Each named move below is a turn or a mirror, shown by a few rows before and after it. Which moves, in which order, take the first row of each later pair to the second? The first pair is answered.
Q386 (before |-> after):
[  6 -20  27  -3 -15  16  11  19   9   5  -7  32 -14   2  -9   4   9  -9
  17   1  17  -1  12   0  20] |-> [ 24  -4   2  22  -1  20  -5  -6  -3 -14   2  -2  -9 -14   3   7  -5 -29
  -7  -3 -26 -18  15  21 -12]
[ -2 -28  11  11   7 -26  -1  40  22  26 -12  35   0 -25 -46  -5  62 -21
 -27 -44   8 -31  24 -16  18] |-> [ 15 -14 -11  27  19 -24 -12  20   9  14  -4   9   3 -39 -36   0  50 -33
 -45 -47 -22 -43  28   4  -6]
[ -6  12   5  -4  -6   8   5   5  -1   1  -5   1  20   1  10   3  -4   6
   8   6  23   8 -11  -8   2] |-> [  0  20  -6   9   0   8  -2  -3  -4  -7  -3 -13  22  -6  16   5  -9  -2
  -3   8   6   4  -8   2  -7]
[  4 -14  -3 -10 -12  15   5  10 -11   6 -13  24  -7 -15  -5   6  15  12
   1   2   6  -4   9 -14  21] |-> [ 19  -3 -21   2  -1  18  -6  -3 -19  -7  -8   5  -6 -26   2   6   3  -1
 -14   4 -20 -12  13   0   0]
Q884 (before |-> after):
[ 21  16 -21  -2  26  14  16 -19  -1 -38  11 -24  13  15  -6  -5 -16 -20
   2  22 -29 -12 -25  12 -12] |-> [ -3   2   6 -30  11   8  33   5  16 -19   5  13   9  35 -20 -10   5   1
  29  23  17  10 -35 -18  20]
[ 15 -13   0  19  14   7   6 -13 -25  -1 -16   7  -7   2 -15  -9  11 -18
 -12  18 -10  -9  36   0   5] |-> [ 12   4   3  14  13  17   9 -22 -23 -18 -15  -4  -1  19  -3 -18  -9  -9
  -7  35 -10   4  17   3   4]
[-24  32 -19   6  32 -33   9 -23  44  -1  26  26   1  25 -37 -27  48  -7
  22   7 -41  16   2  15 -42] |-> [-23  31 -17   3  31 -34   8 -22  44  -2  28  26   0  29 -36 -26  46  -3
  21   9 -39  18   3  13 -41]
[  3 -16  19  12 -15   2   8  15  -2   4 -22  -5   1   6   2  -1 -12  11
   6  12   8  12  11  11  23] |-> [  8 -20  12  20 -14  -2   1  18  -6   8 -23  -2  -4  -6   0   3  -5   0
  -4   3   1   0  24  15  16]
Q900 (before |-> after):
[  1  -9   2 -11  -2  -6 -23  -7   3   3  11   2   8   4  12   5  -8   0
   6   2 -14  -7  -8   1  -8] |-> [  4 -11   1  -8  -2  -3 -24  -6   0   0   9  -1   8   3  13   7 -14  -2
   4   4 -12  -8  -6   4  -6]
[ -1  -9   1   4   2  11  15   9  -4  -1  -6 -13  -7  16  -3   3 -21   4
  -9  17  14  13  -5 -11  22] |-> [ -7 -12   5   2  -1   9  17  14   1   3  -6  -4 -12  16  -7   3 -10   6
  -3  11  21  15  -4 -16  23]
[ -2   2   9  11 -12   5   0  -6   5   9   1  -2  -9  -7  23 -16  -1   4
  12   2   1   5  -2  -8  -6] |-> [ -1   0   9  11 -14   7   1  -6   8   7  -1  -3 -10  -9  23 -17  -2   2
  10   5   2   4   0  -9  -6]
[ 17  16 -29  12  10  20  -6 -18  -1  -4   3 -32   4   7  15   9  -4  -3
   2  10 -28 -11 -11  13 -22] |-> [ 20  -2 -21  17  10  29  -2 -10 -13   0  -9 -29   0  11  22  19 -17  -6
  -6  16 -14 -18   2  16  -9]

Between the rows of a pair lie two moves.
[  2  -6  24   6  -7   1   0  35   1   3 -25  10  18   1  31   3 -13  40
   7 -26  34 -17  26   4  15] |-> [ 12 -11  15  20  -5  -3 -11  32  -5   5 -27   4  15 -11  30   5  -9  25
  -6 -35  21 -28  41  10   7] | Q884 Q386
[-13  15  17 -30   0   3   4  -7  18 -21   3  18  -8  16  -2  -7  -7  17
  22  15  15  31 -36 -24  23] |-> [ 15  -3 -17   6  17 -14 -21  -9  -2  -2   9  12 -16 -40 -15  13  26 -26
 -23 -22 -30 -12  10  -5 -10] | Q884 Q386
[ -4  -5  29 -15  15 -18  -4  34  10  34  -8   5 -15   5  -3  25  12   7
  14  -6   8  11  14 -15  33] |-> [  9  28  -2  -2  29 -22 -25   5  10  10   9 -26  -9 -11   0  21  12  -7
   4 -15 -49   5  10   6 -10] | Q900 Q386
[  9   9 -11  11   9  16  -1 -11  -7  -9  -5 -25  16  10  17  -4 -28   6
 -13  19  -9   4 -11  12  -6] |-> [-14   3   8 -15  -5   4   8   6  12   7  -7   6  13  25   0 -10  -1  19
  14  10  21  20 -17 -10  13] | Q884 Q900
[ -5   2  18  -5   2  15  -6  -8  23 -17 -22  -3  21   6   1 -10  -8  33
   6  22  -4  11 -10 -14   6] |-> [  5  -4  15   6   8  22  -7 -11  11 -18 -28 -13  22   1   6  -7 -17  26
  -7  28  -9   1  -2  -8   5] | Q386 Q900
[ -8  30  16   6  -7  -6   9  -4  12 -12   4 -22  10   3   6 -14 -43  10
 -21   6 -10   1 -27   7  -9] |-> [-16  -4  34  -6 -16 -11  17  20  11  10 -10   8   0   2  -4  -6 -27  12
 -19   2  29  -1  -9 -10  17] | Q900 Q884
[ 17 -10 -15   7   4 -24  -5  20 -32  20  -9  30 -15 -23 -10   6  23 -19
   5 -24 -21 -37   6 -19 -23] |-> [ -7   5  16 -24 -12  -8  18  24 -15   9 -18  38  -7  26  -1 -10  -5  17
  41   8  20  -1 -31 -34  10] | Q884 Q386
[ -1 -12  25  14 -21  -4  10  -3  17  23  -8  19  -3 -46   7  14 -19   4
   2 -13  36   3  -2   6  33] |-> [ 12  14  -2  29 -10  -7 -10 -26  17   7  10  -4   1 -62   5  10 -15 -12
  -7 -22  -8  -6  -4  21   0] | Q900 Q386
[ -7   4 -24  11   7  -6  -3  -2  14 -13  24  -7   0 -15 -10   6   0 -10
 -16 -19 -17 -11  10  -1 -15] |-> [-11   9 -13   5   7  14  10  -7  10 -26  17 -17   6  10   3  -1 -30   1
 -11   5   0  -1  -8   1   0] | Q884 Q900
[-12  12   7 -32   5 -24  17   2  11  19  -3  24  21  10   1  -3  19  12
   9   1  14  10  -4 -18   0] |-> [ -1  34 -13 -21  14 -22   5 -19  10   3   9  -2  25   3   6  -8  11   6
   0   0 -22   3 -13  -3 -28] | Q900 Q386
[ -3   5   6 -11   1  -9   2  10  -1  18   3  23 -10   3  -9   8  17   2
   0  -6  11   6  -3  -2   7] |-> [  6  25  -5  -2   9   3   0 -10  -7  -4   7  -5  -4   6   2   5  -9   0
  -8   8  -8   8 -16  14  -9] | Q884 Q884
[ -6  30  -4   3  -2  -8  -1  -3   9 -24  15 -19  -6   7   3  -2 -11  11
  12  23  -4   8  -7   7   7] |-> [-15   2   5   2  -9 -21   1  19  12   2  10  11 -16  -6 -15   2  20   7
  13   6  19   2  10  -8  22] | Q386 Q884
[  1  24  19  16   2  -9  -9  -9  24 -15  28 -12  20  19 -20   6 -17   8
 -11  -1  -9  -3 -16  24  24] |-> [ -8  21  24   6  -4 -15  -4  -3  32  -6  29   0  16  20 -30   4  -1  12
  -2  -9   1   2 -17  14  29] | Q884 Q900
[ -8 -10 -16   1   9 -10  -6  -4  -5  12   7   7  -5 -19 -19  11  18 -14
  -6 -23 -16 -15  14  -4  -9] |-> [ -1   7 -22   8  13   1  -8 -16  -9  -4   9 -15  -1 -10  -8   7  -9 -13
 -13  -9 -28 -10   4   7 -18] | Q386 Q884
[  8 -19   2  -2  -2 -15   3 -10   6  20  -1  27   5 -18 -22  11  38 -35
 -15 -50 -15 -16   2   1  -3] |-> [ 12  27 -10  -3   4   8   2 -41  14 -17  11 -10  19   7  -1  -3  -1 -26
  -6 -25 -40   2 -37  20 -20] | Q900 Q884
[ -8 -22   9  -6  -8  -4  25  22   1   8  -8  17   3   4   5  -6   2   7
   3  10  24  -4  12 -12   8] |-> [  9  11 -21  10   6  -7   3  -2  -1 -10   8 -11   7 -15   9  -8   5  -8
 -11   1 -23 -12   8   9 -30] | Q900 Q386
[ 16  -5  14  14 -13  15  13   0  -7   5 -14 -31  -3   9  18  -3 -24  16
 -26  15  12  11  -5 -11  12] |-> [  0 -14  22  -3 -19  -3  14  15   4  25  -9  -1  -9   5  -3  -3  11  19
 -10  -5  25  18   1 -28  18] | Q884 Q900
[-21 -23   8   9 -14  -2   2  13  -5 -11 -24   4  -1  -4  -7   0   5  11
  30   5  34 -13 -10   3  30] |-> [-17  -1   0  11  -9   8  -1  -6  -6 -29 -18 -19   3   4   7  -6 -18  16
  29  19  15  -9 -26  13  18] | Q386 Q884
[ 33  -6 -12   8  -3   7 -21 -16 -26  17  14 -15 -10 -10 -15  15  35  -7
 -20 -19 -20 -12   5  18   7] |-> [ 28   4   0   5  -3  29  -5 -24 -32  -5   5 -33   1  18   5   9 -12  11
 -15  18  -7   3 -16  23  19] | Q884 Q900
[ -1  -7  16  -5  -6  10  18  -3 -18  -4  -9  -8 -14  11  13  -2 -19   0
  -7  15  19   0  -5  -1  12] |-> [ 10   2  -2   6   2   7   6 -12 -22  -7  -4 -20 -11  -4  14   3 -18 -13
 -17   8  -4  -8   3  10  -5] | Q900 Q386
[-23  -7   2  15  10 -26   6  -4  19  -6  -3   6 -19  17 -28 -20 -14   4
   7  16   3  23 -15 -23  21] |-> [-15 -10 -10  24  14 -35 -10  -5  18   1   5   7 -24  -5 -36 -14   8 -10
  -3  -3 -14   9   0 -19  10] | Q884 Q900
[ 10  11  -7   6   2  -1  -6   0  -1  -5   7  -4   5  -1   0   1   1  -8
  -6   1  -9   6   0  -5 -12] |-> [ 11  -1   0   9   2   2  -3   2  -8   2  -1  -1   2   0   4   9  -6  -5
 -10   7  -2   2   8   0  -5] | Q900 Q900
[  2  -8  -6  12   2 -12  -6  25 -11  10  -6  10 -23   6  -1  10  -4   3
  -1  12  -4 -25  22   3  18] |-> [ -3  -3   3   4  -3  -5   0  26 -10   6  -9  10 -21  20   2   5 -15  15
   8  19   7 -17  15   0  24] | Q884 Q386
[-15  -8  29  -7 -16  13   8  10 -20 -16 -11 -23 -10  14 -14   4 -14   4
   1  26   3   5 -18  -5  -1] |-> [ -1 -22  14  10  -9   2  -5  12 -29  -5 -12 -22 -18 -12 -21  14   3 -14
 -17  12 -11 -16   7   1 -11] | Q884 Q884
[ -4  -1  16   3  -2  22  21 -15   3 -42  -3 -38   0  26  22  -8 -47   5
  -1  47  21  16 -22   1   9] |-> [  8 -12  10  16   5  24  16 -16 -10 -44  -8 -46  -3  13  22   1 -53  -4
 -18  47  11   6 -10   9   4] | Q900 Q386
[  6   2   3 -13 -12   3   0 -20  13   5  -4  -8   3   9  12 -15  -5   9
  18   4  -4  18 -28   8  -6] |-> [  0 -21  15 -15 -16  -3   1  -1  11  24 -12  12  -3  -1   2  -8  12   7
  15  -4  17  13  -8  -2   8] | Q900 Q884
[ -4  -7  11  17  -3  -6  20  21 -16  -1 -27  -3 -11 -17   3  -3 -15  -8
 -14   8  17 -20  11   8  23] |-> [ -5   4  11   9   1   1  22  15 -12 -10 -25  -9  -7  -9   7  -7 -28  -2
 -10  17  17 -12  -1   8  23] | Q884 Q884
[ 13   2 -10  23  12   9  -5  -5   2  -4  -3  -1   0 -19   3  -4   4 -15
 -22 -11 -34 -13  30  16 -19] |-> [-16   0  23 -13  -7   7  18  14  22   4 -12  31   2  14  -5 -15   7  15
  16  -3  18  20   6 -13  16] | Q884 Q884
[  7   1  15 -19  -1   3   6 -10 -16   6 -34  12   8  17  12  -5 -12   6
  21  24  22  19 -15   0  20] |-> [ 20  18 -12   1  12   4  -9 -28 -24 -10 -21 -14   8  -2  20  -4 -17  -8
  -1  18 -18   4 -12  17 -12] | Q900 Q386
[  9  -4  16   3   9  13   5   0 -18  12  -6   2  -5 -10  20   6  -8  -2
 -15   9  14  -3  -3 -12  18] |-> [ 15   0   7   9  13   7   0  -3 -17  11  -5   2  -5 -21  16  10   3 -12
 -24  -2   0  -9   6  -6   9] | Q900 Q884
[  7 -21   8  14  -3   3  12  29  -8   9 -14   5   0 -18  -4  13 -11  -7
 -17  -1  23 -13  29  -2  10] |-> [ 18   3 -14  26   7   4  -1   6 -11  -5  -5 -17   4 -25   1   9 -13 -14
 -24  -4 -11 -18  23  13 -16] | Q900 Q884
[-33   0  27 -23 -15  11  37  17  21  -5 -11  11 -12  14  -4 -12  11  14
  37   6  59  22 -12 -35  41] |-> [-10 -12  -9   3  -1 -19   7  16  16  15   3  16 -22 -44 -28   3  67 -29
   6 -49   9 -17  29 -24   6] | Q900 Q884
[  0  14 -11  10  17  -1 -20 -33 -11 -18   7 -32   4  -5  12  -7 -23 -14
 -11   6 -20 -12 -12  10 -19] |-> [-27   5  16 -25  -4 -11  -2  -7  13  -2   2   9   2  18  -2 -18   3   9
  27   2  24  15 -26 -19  14] | Q386 Q900
[ -4 -18   2  15 -17 -21  -6   4  24  16  12  19   7 -12 -14  -2  41   4
  15 -10  16 -13  29  -6 -13] |-> [ 10  -1 -14  30  -6 -16 -16 -13  17   2  18  -5   9 -17  -6  -5  25  -8
  -3  -8 -13 -23  28   9 -33] | Q386 Q900
[  2   2   2   7   5  26  15  -7 -31  -7 -24  -7   2  11  16  12 -35  19
  -9  19  21  -4  -1   2  23] |-> [  4 -19  -6  15   7  13   5   8 -36   9 -28   3  -4 -13   7  22  -9   5
 -25  -4  18 -23  26  -3  17] | Q884 Q884
[-21  -9   0  34   2  11   3  -1 -21  -8 -11 -10  -7 -13  -8  -3 -24 -17
 -35  22 -16  -3  19  31  -2] |-> [-42  -7  23  12  -9  14  15  10  -9  -5 -14   8  -3  12  -9 -10 -25   2
 -11  31  16  18   2  15  23] | Q884 Q900
[ 14  -4   3  -7 -10  11  16   5   7   4  12  16  -3  13 -14 -36   6   9
   7  15  23  15 -10 -22  31] |-> [ 33 -15 -15  17   1   2  -2   0  -4  11  14  10  -9 -21 -22 -23  22 -17
 -21  -3  -5 -13  15 -11  11] | Q884 Q386
[-28  57   9 -17 -11   0   4 -26  36 -25  25 -15  14  43  -4 -24  -9  23
  37  18 -12  33 -50  -2 -13] |-> [-39   9  22 -26 -22 -26   3  13  44  22  15  40  -2  14 -34  -9  51  17
  41 -20  19  21 -15 -31   8] | Q386 Q884
[ -3 -21   6   1   3  -6 -10  16  -2  14  -8  25   3 -12  -8  -2  33  36
 -11   0  -3 -19  19 -13   8] |-> [  1  -3 -10   5   7 -10 -20   1   1   3   6  13   7 -15  -9  -5  37  29
 -14  -9 -29 -22  10  -3 -14] | Q900 Q386
[ 17 -17  14  -4  -4   7  23 -15 -26 -28  -1  -9   4  15  29 -18 -23  38
 -20  35  33  -5   2  21  20] |-> [ 20 -47  11   5  -3 -11  17   4 -27   0  -6  14  -8 -15  13  -4  16  21
 -30   8  36 -27  33  12  23] | Q900 Q884
[  5 -39  30   4  -2  13  17  12 -14  10 -34  13 -10   9   8  13  -9   3
   0  13  40  -5  17 -12  31] |-> [  7  -3  20   6   5  28  15 -13 -14 -17 -26 -21   0  27  24   5 -42  12
   2  36  19   3 -10   5  16] | Q386 Q884
[ 14   7 -10  20  15  26  -3 -28 -19 -20   7 -39  12  -2  34  -7 -59  -5
 -37  29  -8  -5  -2  26  -8] |-> [-24  -6  31 -25 -11  14  20   4  14  11   1  14   6  29  13 -20 -26  28
  15  24  53  31 -20 -15  35] | Q884 Q900
[-23 -40  15  -4  -5  -4  -2  36  -2  37 -23  20   6 -10  11  -4   9  26
 -14  -9  20  -5  -1  -4   1] |-> [-29   1  -4 -15  -6 -20 -14  16  21  24   4  15  12 -13   0 -15  34  29
   8 -25 -14  10 -21  -6 -21] | Q900 Q900
[ -4  25  -1  -7  -6  -8  -4 -10  11 -11  19  -8   2  14  -8  -2  15  13
  24 -12 -12  18 -23   1 -12] |-> [  5  11 -10   5  -4 -19 -12  -4   5   3  21  -3  -4  -8 -14   4  31  -3
  10 -29 -22   0  -2   1 -18] | Q884 Q884
[ 11 -16 -14  13   7   3 -10  -7 -17   6  -3  -7  -3 -15  -1   0  -7 -18
 -26  -3 -19 -17  20   4  -2] |-> [  0 -34   3   1  -3   0  -3  12 -13  19 -11  16  -8  -8  -9   0   3 -11
 -12  -5   8 -11  23  -8  17] | Q900 Q386
[ 19  -1  19   5  11  11   7  -1  -8 -24 -15 -25   0  28  21 -15 -41  11
   4  26  14  21  -1  12  17] |-> [ 29  -6   8  15  17  11   3   0 -16 -21 -15 -31  -1  17  22  -8 -42  -2
  -9  19   1  10   9  18   9] | Q900 Q386
[ -4  -5   2   2  27 -26  -1 -22   0   8  -5 -19  22  -8  11  -6  15 -27
  27 -13 -19  -5   5   4 -19] |-> [-15  -3   9 -10  22 -26   1 -19   9  13  -4  -9  22   2   7  -9  20 -20
  41 -13  -9   8  -6  -5 -10] | Q386 Q900
[ 17  15 -18  15  22   6   6   0  28  10 -10 -14  -4 -24 -15 -10 -15 -21
  -9  16 -25 -35 -13   5 -12] |-> [ -8  11   2 -11   7  -3  16  13  48  23 -10  14  -6  -8 -27 -18   2  -2
  22  10   4 -13 -29 -16  10] | Q386 Q900
[  1  40 -25  -2   3  -9 -22 -18  18  -6  21  -7   4  -3 -10 -10  18  -3
   7 -17 -33  -2 -14   1 -34] |-> [ 17  15 -16  21   8  17  -9 -13 -19 -17  -5 -29   4   1  16   6 -34 -11
 -26  14 -20 -20   6  19 -19] | Q900 Q900
[  6  12 -11  13   5  11 -11  -8  -8  -5   0 -25   6   3   7   2 -16   2
 -16   0  -9 -11  -6  18  -4] |-> [-18   3  10 -13  -8   1  -2   7   9   9  -2   7   4  15  -7  -6   2  16
  14  -5  21   6 -14  -6  20] | Q386 Q900
[-22  31   1 -21   1  -5  -6   3  31   5  10   4   9  14  -4 -19  11  17
  43 -14   2  14 -30   6  10] |-> [  3  26 -27   7  18  -8 -24  -8  11   3  15 -10   4 -24  -3  -7  17 -13
   9 -30 -34 -12  -3  25 -16] | Q884 Q884
[ -7 -16  -8   4  -6   2   3  14  -5  12  -6  18  -3  -5  -4   0   6  -6
  -4   0   5  -9  10  -7   7] |-> [ -8   2 -14  -3  -7  -6  -1   4   6   7   9  13  -1  -5  -7  -8  20  -6
   8  -8  -9  -3  -1  -8  -5] | Q900 Q900
[ -1   4  13 -19  -9   1   5   0  10  -6  -6   4  -9  13   4  -3  -3   5
  -1   5  13  16 -13  -4   3] |-> [  9   5   4  -2  -2   8   1  -7  -2 -12  -7 -12  -8   5  13   3 -16  -7
 -17   5  -1   5  -1   9  -7] | Q386 Q900
[ -9   9 -23  26  13 -16  -2  -1   2  13   3 -14 -11   2   8  20  -1 -23
 -24 -17 -26 -13 -13  26 -23] |-> [-34   9  -4  -4  -1 -25  11  13  27  23   1  16 -11  23  -5   8  19  -3
   9 -22   5  11 -30   1  -3] | Q386 Q900
[ -9  12  -9   3  10  -8 -30 -11 -20  -9   2 -25   1  -3  13   9 -11  -8
 -12  13 -27   4   2   6 -44] |-> [ -7 -23   8   6   7   1 -18   8 -37   5 -18 -14  -5  -2  17  18 -18  -6
 -23  20   3  -7  22   3 -18] | Q900 Q900
